Small tables with named rows and columns. After each table, cells are looked up by row and column.

vimekal:
fields: gopobe, per, dos, tubo, tuluta, kora, fen, pugumi
lef: [162, 88, 127, 32, 74, 131, 179, 98]
bamegit: [150, 71, 114, 38, 58, 155, 183, 85]
loteke: [160, 69, 106, 23, 88, 169, 169, 75]
norad: [192, 80, 59, 42, 58, 134, 221, 70]
dapef: [163, 82, 111, 28, 45, 170, 191, 81]
led: [179, 79, 68, 28, 79, 146, 199, 77]
muda: [152, 87, 136, 51, 88, 133, 198, 82]
masikub: [178, 79, 69, 27, 80, 149, 197, 77]

norad, kora -> 134
loteke, dos -> 106
bamegit, tubo -> 38
loteke, gopobe -> 160
bamegit, kora -> 155
dapef, kora -> 170
led, tuluta -> 79
norad, pugumi -> 70
masikub, tubo -> 27
muda, pugumi -> 82
dapef, fen -> 191
dapef, tubo -> 28
norad, fen -> 221
loteke, pugumi -> 75
masikub, fen -> 197
lef, fen -> 179
muda, kora -> 133
lef, tuluta -> 74

Table bal
|  | figo | feregom | tigo | dil | riz | nep | zurok | bevot | nos |
|---|---|---|---|---|---|---|---|---|---|
| tig | 528 | 697 | 759 | -644 | -629 | -484 | -545 | 271 | -64 |
| sufer | -648 | 563 | 601 | -580 | 554 | 478 | 706 | -582 | -751 |
| bipon | -717 | -602 | -520 | -48 | 765 | -205 | 416 | 52 | -880 |
| debamo | -270 | -95 | -356 | 75 | -127 | 200 | -263 | 203 | -658 |

What is the zurok of sufer in bal? 706
What is the nos of sufer in bal? -751
What is the feregom of sufer in bal? 563
What is the dil of debamo in bal? 75
What is the bevot of debamo in bal? 203
What is the figo of sufer in bal? -648
What is the nep of tig in bal? -484
What is the dil of tig in bal? -644
What is the tigo of tig in bal? 759
What is the nos of debamo in bal? -658
What is the zurok of bipon in bal? 416
What is the nep of debamo in bal? 200
What is the tigo of sufer in bal? 601
What is the zurok of debamo in bal? -263
What is the tigo of debamo in bal? -356
What is the figo of bipon in bal? -717

tifu =
,suf,pitifov,mit,lon
sed,6.9,4.7,4.5,4.0
bisuke,5.7,4.9,3.9,5.1
giv,8.1,5.1,5.6,4.0
nogi,5.3,3.8,7.0,5.6
saz,6.7,8.0,4.7,5.9
lako,2.7,6.5,2.0,3.9
fop,5.3,7.0,5.5,7.9
bim,5.1,5.7,6.5,6.2

lako, pitifov -> 6.5
bisuke, lon -> 5.1
nogi, mit -> 7.0
nogi, lon -> 5.6
saz, mit -> 4.7
lako, mit -> 2.0
bisuke, pitifov -> 4.9
giv, pitifov -> 5.1
sed, lon -> 4.0
bim, mit -> 6.5
saz, suf -> 6.7
sed, suf -> 6.9

mes
|  | dib | sunugo | dinod | guvad |
|---|---|---|---|---|
| bubugef | 176 | 199 | 53 | 203 |
| ker | 219 | 83 | 194 | 107 |
| gasevab | 47 | 70 | 227 | 225 |
| lep | 117 | 179 | 199 | 99 |
| zos | 111 | 200 | 42 | 59 |
| sivib | 92 | 52 | 178 | 239 |
| misi | 253 | 101 | 216 | 51 |
| kosazan | 43 | 49 | 161 | 230 |
| san | 125 | 190 | 236 | 73 |

What is the guvad of sivib in mes?
239
What is the dinod of zos in mes?
42
What is the guvad of misi in mes?
51
What is the dib of gasevab in mes?
47
What is the dinod of lep in mes?
199
What is the dinod of bubugef in mes?
53
What is the dib of sivib in mes?
92
What is the dib of zos in mes?
111
What is the guvad of gasevab in mes?
225
What is the dib of misi in mes?
253
What is the dinod of ker in mes?
194
What is the guvad of ker in mes?
107
What is the sunugo of ker in mes?
83
What is the dinod of san in mes?
236
What is the guvad of lep in mes?
99
What is the dib of ker in mes?
219
What is the guvad of zos in mes?
59
What is the sunugo of zos in mes?
200
What is the dib of lep in mes?
117
Row with the largest sunugo: zos

